In the rows, zero is written as 128.
One turn moves each row of this set onto another row. After a few examples, where does it send each row asked below?
Z_784: [123 150 136 141 112  91 116 112 106 149 141 121 108 156 128 146 110 131
 143 118 134]
Z_485: [124 152 125 125 134 117 110 141 118 151 130 123 100 115 127 153 108  94
 139 127 147]
Z_787: [125 144 125 120  98 109 141 119 105 170 126 123 118 137 112 147  78 102
 151 134 148]
Z_760: [127 158 122 162 112  89 131 103 115 147 137 136 112 137 118 134 106 131
 123 122 119]
Z_577: [146 141 137 153 100 114 133 108 126 162 118 122 108 123 154 144 112 106
 134 143 119]
Z_564: [125 131 144 133  90 110 134  95  96 151 120 106  96 142 124 140  93 112
 123 144 134]
Z_270: [151 116 126 135 121 116 121 122 108 160 120 139 122 134 143 156 105 115
 123 123 130]
Z_884: [132 140 122 136 113  87 127 126 116 144  84 118 111 115 111 153  79 120
 143 136 117]
Z_72: [119 160 127 134 109 130 126 117 121 157 121 133  97 106 118 161 108 112
 131 144 150]
Z_13: [124 162 132 130 117 130 132 109 112 154 127 125  94 108 119 156 104 123
 126 141 159]
Z_19: [151 157 149 131 123 112 143 130 105 169 122 118 116 125 116 124 107 141
 133 130 132]
Z_132: [145 146 137 140 122 106 135 115 119 141  95 148 112 140 107 142  78 106
 138 119 121]
Z_684: [120 135 127 150 106 115 111 137 113 160  99 128 105 112  99 142 105 111
 152 110 123]
Z_255: [115 142 118 143 102  85 113 114 108 157 114 129 107 138 136 128 100 136
 127 114 137]
Z_686: [125 144 126 123  98 102 142 116 110 167 137 118 111 140 121 145  74 114
 151 124 139]
Z_981: [132 136 141 139 124 113 129 119 111 161 107 113  75 108 116 139 112  96
 131 140 145]
Z_154: [143 123 124 136 101 100 116 133  94 162 111 137 128 112 129 130 105 115
 126 142 144]
Z_316: [124 157 136 163 114  93 133 120 125 123 118 120 109 121 137 128  96 121
 131 131 152]
Z_430: [132 127 127 136 122 100 144 110  99 148 131 117 122 156 116 134 103  92
 134 132 140]
Z_835: [148 157 143 145 117 106 136 126 121 145  92 138 103 135 101 150  81 110
 136 114 118]
Z_379: [124 147 123 149 113 109 127 123 105 122 121 127 117 123 122 141  84 128
 101 116 145]
Z_788: [154 151 155 156 107 110 138 126 106 162 128 139 106 114 125 123 106 108
 127 137 127]
Z_462: [134 147 123 154 111 116 125 124 123 125 113 120 116 119 119 145  81 121
  97 120 141]
Z_209: [132 140 129 133 104  90 128 119 118 143  93 115 111 121 120 145  72 115
 138 146 108]
Z_317: [137 137 120 134 124 113 132 133 116 170 116 119 110 126  97 156 107  96
 109 144 148]
Z_126: [128 135 136 148 127 118 145 100 121 142 121 126  98 129 118 111  98 123
 117 121 146]
Z_65: [117 145 124 172 114 107 132 136 116 159 113 120 104 102 114 157 113 104
 146 130 127]
Z_753: [131 158 117 128 127 114 113 132 117 146 132 110 105 119 124 145 112  92
 133 129 156]
Z_146: [137 128 148 136 110 118 110 124 124 139  98 114 104 130  98 146  98 105
 121 143 116]
Z_944: [155 123 143 138 131 113 133 131 117 156 126 106 120 132 130 147 103 130
 148 116 137]
Z_735: [123 126 142 137 134 119 150 128 126 155  92 125 115 130 110 136  95 110
 140 142 128]
Z_434: [155 147 123 134 102 109 109 117 105 149 104 110 127 116 110 120 122 121
 134 130 135]
Z_710: [109 152 112 146  99 115 129  98 102 152 127 119 115 137 127 139 111 124
 137 115 124]
Z_516: [152 137 129 151  91 133 128 105 124 153 108 100 123 119 120 146 109 121
 135 126 132]
Z_66: [137 139 123 133  95 104 121  94 105 140 140 124 102 128 108 144  93 100
 153 121 130]
Z_358: [129 143 138 159 130  96 135 120 132 126 108 119 107 116 135 133  92 122
 134 133 156]
Z_673: [130 132 123 137 112  92 118 118 129 141 127 103 117 135 118 122  97 121
 108 143 145]
Z_341: [125 144 146 155 110 104 127 140 124 168 119 131 112 118  92 158  97 128
 149 134 124]
Z_245: [126 135 141 157 112 113 112 143 112 162 110 134  99 123 110 170 103 119
 131 114 146]
Z_301: [140 142 135 129 101 109 122 100  96 143 137 123  97 122 106 144  90  93
 155 129 128]

Z_379 turns into Z_72
Z_710 turns into Z_341
Z_735 turns into Z_673
Where do these go?
Z_358 turns into Z_753
Z_944 turns into Z_434

One turn moves each row of this set onto another row. After a few examples, where does it send each row asked below?
Z_781: [144 120 130 117 161 139 141 122 139 113 129 141 119 139 111 114 109 109
 117 128 135 165 117]
Z_15: [130 131 131 117 147 135 139  96 121  95 129 103 107 129 134 122 139 106
 121 151 117 120 131]
Z_738: [129 134 135 117 151 147 145 110 124 133 143 120 129 135 126 127 141 118
 125 121 127  93 138]
Z_579: [140 132 123 118 142 151 134  93 123 111 134 116 100 136 126 122 133  95
 122 153 110 120 120]
Z_116: [127 141 149 109 136 127 139  96 128 140 139 137 127 122 142 113 124 132
 128 129 123 172 133]
Z_750: [111 131 123  97 147 131 136 111 115 144 139 148 100 134 129 122 145 121
 116 114 113 131 143]
Z_999: [131 130 140 112 143 131 141 110 138  97 140 139 120 137 120 137 106 113
 120 123 119 169 120]
Z_726: [138 135 133  91 141 169 145 107 136 129 142 146 104 132 132 148 143 123
 121 141 109 144 123]
Z_435: [137 127 141 122 143 155 137 133 121 117 138 112 138 120 124 140 157 125
 128 141 123 142 127]
Z_23: [141 141 137 101 139 150 133 110 136  93 121 123  97 133 125 130 110 115
 129 116 123 134 117]
Z_646: [126 123 133 112 152 140 139 102 108 159 123 110 112 145 119 141 108 125
 121 122 140 130 133]
Z_927: [143 128 119 125 159 153 141 127 127 126 130 149 114 138 111 133 109 101
 122 140 131 140 111]
Z_906: [141 137 133 101 135 143 137 113 126 134 127 140 135 127 138  98 137 117
 113 139 125 173 130]
Z_121: [130 128 131 112 145 144 137 114 131 149 127 115 137 127 132 115 147 116
 121 140 121 180 126]
Z_934: [121 134 139 120 146 129 137 122 115  88 132 144 124 130 128 144 109 115
 123 130 125 139 130]
Z_505: [122 118 135 123 164 134 142 116 145 116 131 114 122 135 113 140 117 111
 125 128 124 175 117]
Z_285: [131 134 115 115 151 145 150  91 135 112 130 105 100 131 127 121 135 103
 108 148 114 120 122]
Z_276: [126 134 139 110 153 150 141 101 125 138 142 126 116 138 131 138 143 117
 134 120 121  96 133]
Z_938: [127 138 139  99 129 136 142 103 131 131 136 130 132 125 149 124 138 123
 121 136 113 179 127]
Z_918: [145 133 140 114 137 136 142 106 100 147 130 127 117 144 124 136 105 126
 114 120 144 120 126]
Z_257: [123 138 129 104 155 152 145 102 128 135 142 129 116 139 125 129 134 119
 123 120 120  95 143]
Z_893: [131 134 133 118 143 125 136 122 116 152 145 137 107 128 132 137 160 121
 124 116 116 127 115]
Z_167: [128 139 129 119 144 147 138 113 144 105 128  89 111 127 121 145 119 115
 127 117 117 140 114]
Z_208: [140 134 119 113 155 162 134 120 136 112 117 106 105 135 107 116 108 106
 121 122 128 135 121]
Z_716: [122 137 138 112 133 134 142  99 103 141 135 114 122 144 125 146 103 127
 116 117 130 129 140]
Z_71: [129 136 138 124 146 133 142 102 135 159 141 120 134 121 135 115 131 126
 126 132 125 172 124]
Z_775: [125 134 120 122 140 128 133 130 108 143 148 129 127 128 119 115 148 116
 110 115 117 125 139]
Z_497: [128 134 118  92 154 158 152 123 136 119 134 124 123 122 120 112 141 131
  93 137 129 138 149]
Z_186: [137 138 138 114 139 140 134 105 123 151 135 139 135 125 128  97 121 122
 125 134 129 169 136]
Z_363: [106 127 119 121 171 133 157 117 144 122 126 118 112 128 122 150 120 116
 113 130 128 149 123]

Z_781 turns into Z_505
Z_121 turns into Z_938
Where do these go?
Z_71 turns into Z_116
Z_927 turns into Z_363
Z_918 turns into Z_646
Z_738 turns into Z_276
Z_893 turns into Z_750
Z_285 turns into Z_15
Z_726 turns into Z_497
Z_23 turns into Z_208

